Each row is where one point has got to under a steady rotation. How many steps took it there?
The counts run from 0 to 488.
[ 0.36, -0.06, -0.05,  0.00,  0.09, -0.27, -0.23,  0.06,  0.02, -0.21,
  0.15, -0.07,  0.36, -0.04, -0.26, -0.01, -0.07, -0.14, -0.14,  0.10,
 -0.04, -0.09,  0.15,  0.04,  0.06,  0.08,  0.29, -0.08, -0.19, -0.02,
  0.04,  0.13] => 170
[ 0.15,  0.02, -0.08, -0.04,  0.00, -0.08, -0.31,  0.20,  0.26,  0.02,
 -0.01, -0.02,  0.16,  0.09, -0.20,  0.34, -0.01, -0.14, -0.30,  0.04,
  0.15,  0.27,  0.07,  0.13,  0.18, -0.20,  0.26,  0.03, -0.07,  0.20,
 -0.14,  0.19] => 410
[ 0.01, -0.21,  0.26,  0.12, -0.19, -0.16, -0.03,  0.17, -0.06, -0.26,
  0.00, -0.11,  0.14, -0.12, -0.07, -0.06,  0.10,  0.18,  0.08,  0.00,
  0.14, -0.09, -0.03, -0.12,  0.14,  0.12, -0.24, -0.28, -0.04, -0.30,
 -0.29,  0.25] => 416
[-0.09, -0.29,  0.03,  0.27,  0.00, -0.13, -0.04, -0.33, -0.08, -0.11,
  0.40, -0.11,  0.09, -0.04, -0.03,  0.01, -0.04, -0.22,  0.00,  0.03,
  0.18, -0.21, -0.15, -0.23, -0.01,  0.04,  0.19, -0.21,  0.27,  0.02,
 -0.06, -0.15] => 292
[-0.17,  0.20, -0.19,  0.00, -0.02,  0.11, -0.19,  0.24,  0.01, -0.03,
  0.02, -0.19,  0.19,  0.03, -0.15,  0.26,  0.00, -0.47,  0.00, -0.02,
  0.08, -0.06, -0.07, -0.10,  0.20, -0.01,  0.13, -0.16,  0.08,  0.10,
 -0.31,  0.01] => 325
[ 0.07, -0.08,  0.24,  0.03, -0.07, -0.32,  0.06, -0.04,  0.00, -0.06,
 -0.10, -0.03,  0.05, -0.29,  0.01,  0.00,  0.26, -0.31, -0.10,  0.04,
  0.13, -0.29, -0.12, -0.12, -0.16, -0.18,  0.11, -0.31, -0.11, -0.07,
  0.09,  0.00] => 370
[ 0.11, -0.06, -0.18,  0.01,  0.15, -0.27, -0.08,  0.14,  0.24, -0.01,
  0.15,  0.05,  0.50, -0.14, -0.06,  0.03, -0.07, -0.10, -0.23, -0.15,
  0.28,  0.03, -0.05, -0.10,  0.13,  0.16,  0.20,  0.13, -0.03,  0.10,
 -0.19,  0.02] => 393
[ 0.02,  0.03,  0.17,  0.07,  0.00, -0.35,  0.04,  0.07,  0.20, -0.09,
  0.02,  0.12,  0.09, -0.33,  0.06, -0.08,  0.09, -0.16, -0.12,  0.05,
  0.11,  0.08, -0.22, -0.35,  0.17,  0.03, -0.07, -0.32,  0.18,  0.07,
 -0.05, -0.38] => 147
[ 0.15, -0.03, -0.04,  0.21, -0.14, -0.27, -0.13, -0.27, -0.15, -0.25,
  0.03,  0.20,  0.28, -0.11, -0.01,  0.09,  0.25,  0.00, -0.09,  0.10,
  0.07, -0.27,  0.00, -0.06, -0.06, -0.12,  0.13, -0.35,  0.05,  0.09,
 -0.04,  0.00] => 112
[-0.06, -0.06,  0.07,  0.23, -0.15, -0.07,  0.04, -0.20,  0.15,  0.05,
  0.36,  0.10,  0.08,  0.07, -0.10,  0.31, -0.02,  0.05,  0.01,  0.21,
  0.00, -0.09, -0.43, -0.12,  0.22, -0.25, -0.02, -0.14,  0.10,  0.08,
 -0.01,  0.12] => 37
[-0.08, -0.03, -0.09, -0.10, -0.34, -0.03, -0.05,  0.26,  0.02,  0.12,
 -0.13,  0.01,  0.04, -0.03, -0.09,  0.11, -0.22, -0.46, -0.13,  0.20,
  0.03, -0.10,  0.01, -0.24,  0.03,  0.11, -0.18, -0.04,  0.06,  0.01,
 -0.20, -0.17] => 344
[ 0.10, -0.14, -0.14, -0.01, -0.20, -0.20, -0.05, -0.29,  0.15, -0.17,
 -0.01,  0.22,  0.10, -0.01,  0.02, -0.11,  0.08, -0.07, -0.27,  0.18,
  0.23,  0.14, -0.21, -0.15,  0.20,  0.22, -0.03,  0.03,  0.06, -0.13,
 -0.16, -0.05] => 458
[ 0.05, -0.28,  0.08, -0.12, -0.26, -0.31, -0.01,  0.02,  0.16, -0.03,
  0.18,  0.03,  0.10,  0.04, -0.21,  0.03, -0.37, -0.12, -0.14,  0.18,
 -0.06, -0.10, -0.08, -0.29,  0.02,  0.17, -0.17,  0.04,  0.10, -0.26,
 -0.08, -0.01] => 105
[ 0.13,  0.23,  0.06,  0.07,  0.03, -0.10, -0.07,  0.13,  0.16,  0.01,
  0.02,  0.17,  0.22, -0.19,  0.03,  0.04, -0.14, -0.03, -0.19, -0.07,
  0.35,  0.03, -0.51, -0.16,  0.15,  0.17,  0.03, -0.17, -0.28, -0.04,
 -0.06,  0.22] => 374
[ 0.11, -0.05,  0.05,  0.20, -0.10,  0.01, -0.10, -0.06, -0.18, -0.22,
 -0.17,  0.07,  0.17, -0.27,  0.04,  0.04,  0.22, -0.08,  0.03,  0.18,
  0.35,  0.11, -0.12, -0.26,  0.00, -0.18,  0.00, -0.30,  0.10,  0.41,
  0.02, -0.12] => 242
[-0.06, -0.23, -0.09,  0.27,  0.14,  0.27, -0.08,  0.00, -0.14, -0.12,
  0.25, -0.13,  0.35, -0.07, -0.15,  0.17,  0.01, -0.22,  0.14, -0.03,
  0.10, -0.03,  0.00, -0.19,  0.05, -0.08,  0.24, -0.16,  0.21,  0.14,
 -0.31,  0.21] => 84
[-0.11, -0.01,  0.11,  0.04, -0.11, -0.04, -0.31,  0.32,  0.02,  0.03,
 -0.25,  0.07,  0.16, -0.02, -0.10,  0.03,  0.04, -0.23, -0.28,  0.40,
  0.03,  0.14,  0.12, -0.14,  0.10, -0.09, -0.19,  0.12,  0.01,  0.14,
 -0.05,  0.05] => 156
[-0.19,  0.04,  0.09,  0.31, -0.22,  0.07, -0.11,  0.02, -0.15,  0.02,
 -0.13, -0.26, -0.22, -0.04, -0.01,  0.07,  0.13, -0.39, -0.22,  0.03,
  0.15,  0.10,  0.01, -0.02,  0.15, -0.23,  0.06, -0.27,  0.11, -0.06,
 -0.03, -0.10] => 145
[-0.10, -0.10,  0.26, -0.10, -0.15, -0.21, -0.08,  0.16, -0.06, -0.03,
  0.00, -0.15,  0.11, -0.21, -0.14,  0.18,  0.05, -0.35,  0.14,  0.19,
  0.10,  0.19, -0.09, -0.16,  0.00, -0.28, -0.14, -0.19,  0.10,  0.23,
  0.17,  0.11] => 483
[-0.17,  0.02,  0.04,  0.27, -0.19, -0.06, -0.08,  0.07, -0.07,  0.01,
 -0.16, -0.24,  0.12, -0.05, -0.10,  0.05,  0.28, -0.31, -0.23, -0.06,
 -0.10, -0.10,  0.07,  0.06,  0.26, -0.07,  0.24, -0.17,  0.00, -0.35,
 -0.17,  0.01] => 144
[-0.27,  0.09, -0.15,  0.05,  0.04,  0.11, -0.12,  0.08,  0.15,  0.04,
 -0.08,  0.04,  0.36, -0.13,  0.01,  0.29,  0.09, -0.41, -0.12, -0.08,
  0.01, -0.14, -0.23, -0.06,  0.15,  0.14,  0.13, -0.19,  0.01, -0.17,
 -0.24,  0.09] => 213
[ 0.02, -0.12,  0.12,  0.09, -0.11, -0.26, -0.05, -0.19,  0.01, -0.08,
  0.02,  0.21, -0.01, -0.20,  0.13,  0.02, -0.06, -0.03, -0.09,  0.02,
  0.18, -0.08, -0.19, -0.28, -0.10,  0.00,  0.00, -0.40,  0.29,  0.15,
 -0.14, -0.34] => 35
[ 0.40, -0.15,  0.04,  0.04, -0.17, -0.28, -0.21, -0.08, -0.03, -0.29,
  0.06, -0.15, -0.04, -0.02, -0.20, -0.17, -0.28,  0.11, -0.18,  0.10,
  0.18,  0.16,  0.01, -0.08,  0.25, -0.04,  0.05, -0.01, -0.15, -0.19,
 -0.18,  0.09] => 331
[ 0.17, -0.04, -0.17,  0.11,  0.05, -0.23, -0.18,  0.00,  0.10,  0.01,
  0.18,  0.15,  0.51, -0.05, -0.14,  0.15, -0.06, -0.20, -0.31,  0.03,
  0.02, -0.21,  0.00,  0.10,  0.01,  0.06,  0.25,  0.02, -0.11, -0.01,
  0.03,  0.19] => 282
[ 0.35, -0.32,  0.18,  0.16, -0.06, -0.26, -0.04,  0.10,  0.01,  0.01,
  0.11,  0.17,  0.19, -0.12, -0.02, -0.19,  0.03, -0.08, -0.30,  0.14,
  0.22, -0.16,  0.21, -0.16, -0.28,  0.07,  0.08, -0.17, -0.07, -0.03,
  0.10,  0.09] => 189
[-0.03, -0.07,  0.05,  0.32, -0.05, -0.11, -0.09,  0.20, -0.12,  0.10,
  0.05, -0.06,  0.20, -0.16,  0.00,  0.04, -0.28,  0.09, -0.03, -0.15,
  0.08, -0.25, -0.05, -0.21, -0.04, -0.02,  0.03, -0.31,  0.05, -0.02,
 -0.35, -0.18] => 178
[-0.16,  0.09,  0.02, -0.13, -0.12, -0.24, -0.10, -0.09,  0.05, -0.24,
 -0.09, -0.09,  0.04, -0.15,  0.01, -0.04,  0.10, -0.37,  0.05,  0.29,
  0.26, -0.18, -0.17, -0.23,  0.24,  0.10, -0.08, -0.10,  0.02, -0.06,
 -0.22,  0.00] => 70
[ 0.07, -0.07,  0.21,  0.13, -0.13, -0.28,  0.02, -0.06,  0.01, -0.03,
  0.16,  0.09,  0.34, -0.22, -0.19,  0.14, -0.22,  0.00,  0.00, -0.12,
 -0.01,  0.15, -0.42, -0.19,  0.04, -0.09,  0.03, -0.28, -0.02, -0.11,
  0.11,  0.02] => 132
[-0.14,  0.04, -0.06,  0.37, -0.03, -0.05, -0.41,  0.04, -0.22, -0.10,
  0.11, -0.04,  0.30,  0.15, -0.22,  0.08, -0.11, -0.20, -0.24,  0.18,
  0.10,  0.01,  0.20, -0.07, -0.08, -0.05,  0.10,  0.07,  0.00,  0.22,
  0.12,  0.16] => 395
[ 0.03, -0.11,  0.14,  0.19,  0.03, -0.08, -0.19, -0.18, -0.08, -0.20,
  0.05, -0.23, -0.15, -0.12,  0.14,  0.06,  0.11, -0.24, -0.24,  0.16,
  0.13, -0.19, -0.05, -0.06, -0.09, -0.23,  0.31, -0.38, -0.02, -0.08,
  0.03,  0.08] => 369
[-0.20, -0.11,  0.02,  0.37,  0.11, -0.15, -0.03,  0.06, -0.24, -0.03,
 -0.05, -0.26,  0.35, -0.16,  0.06, -0.05, -0.15,  0.05, -0.07, -0.20,
  0.12, -0.21, -0.04, -0.20,  0.01, -0.01,  0.15, -0.24, -0.04, -0.03,
 -0.26,  0.04] => 66
[ 0.28,  0.01, -0.12,  0.15, -0.04, -0.09, -0.09, -0.07,  0.06, -0.16,
 -0.12, -0.24,  0.01, -0.05, -0.01, -0.03,  0.22, -0.16, -0.30,  0.05,
  0.41,  0.21, -0.06,  0.05,  0.28, -0.07,  0.27,  0.09, -0.16, -0.02,
 -0.10,  0.14] => 315
[ 0.09, -0.24, -0.11, -0.22, -0.33, -0.33,  0.05, -0.08,  0.15, -0.09,
 -0.06, -0.11,  0.02, -0.11, -0.18, -0.02, -0.05, -0.16, -0.01,  0.00,
  0.39,  0.14, -0.17, -0.17,  0.18,  0.13, -0.10,  0.04,  0.11, -0.11,
 -0.36, -0.13] => 89
[ 0.17,  0.03, -0.09,  0.01,  0.11,  0.09, -0.13,  0.27,  0.12, -0.08,
  0.06,  0.14,  0.25, -0.12, -0.06,  0.21, -0.07, -0.22, -0.09, -0.04,
  0.09, -0.12, -0.13, -0.13,  0.05,  0.28,  0.21, -0.37, -0.05, -0.10,
 -0.30,  0.17] => 101
[-0.16, -0.07,  0.10,  0.08, -0.02,  0.05, -0.01,  0.28,  0.22,  0.22,
 -0.17, -0.02,  0.22, -0.14,  0.08,  0.28,  0.02,  0.05, -0.18,  0.01,
  0.13, -0.17, -0.17, -0.04,  0.05, -0.13, -0.04, -0.17,  0.03,  0.03,
 -0.41,  0.13] => 194
[-0.13, -0.14, -0.04,  0.05, -0.15, -0.13, -0.18,  0.00,  0.04, -0.02,
  0.24,  0.04,  0.32,  0.29, -0.24,  0.19, -0.09, -0.14,  0.03,  0.28,
  0.05, -0.12,  0.11, -0.13,  0.10,  0.03, -0.22,  0.17,  0.15, -0.03,
 -0.03,  0.18] => 10
[ 0.12,  0.00,  0.08, -0.06, -0.03, -0.22, -0.05,  0.10,  0.14,  0.15,
  0.02, -0.21,  0.16, -0.18, -0.14,  0.22, -0.35, -0.27, -0.21, -0.04,
  0.03, -0.10, -0.23, -0.01, -0.08, -0.13,  0.32, -0.02, -0.18, -0.01,
  0.00,  0.08] => 40
[-0.18, -0.17, -0.20,  0.13,  0.07,  0.14, -0.16, -0.16, -0.12, -0.12,
  0.11,  0.04,  0.22,  0.00,  0.05,  0.22, -0.13, -0.17, -0.03, -0.12,
  0.11, -0.08, -0.05, -0.16, -0.03,  0.07,  0.24, -0.29,  0.23,  0.16,
 -0.34, -0.07] => 196
[ 0.27, -0.04, -0.11,  0.02, -0.06, -0.26, -0.14, -0.12, -0.03, -0.18,
  0.05, -0.17,  0.17, -0.05, -0.26, -0.05, -0.13, -0.19, -0.28, -0.08,
  0.23,  0.15, -0.05,  0.00, -0.02,  0.06,  0.42, -0.08, -0.15, -0.14,
  0.20,  0.01] => 58
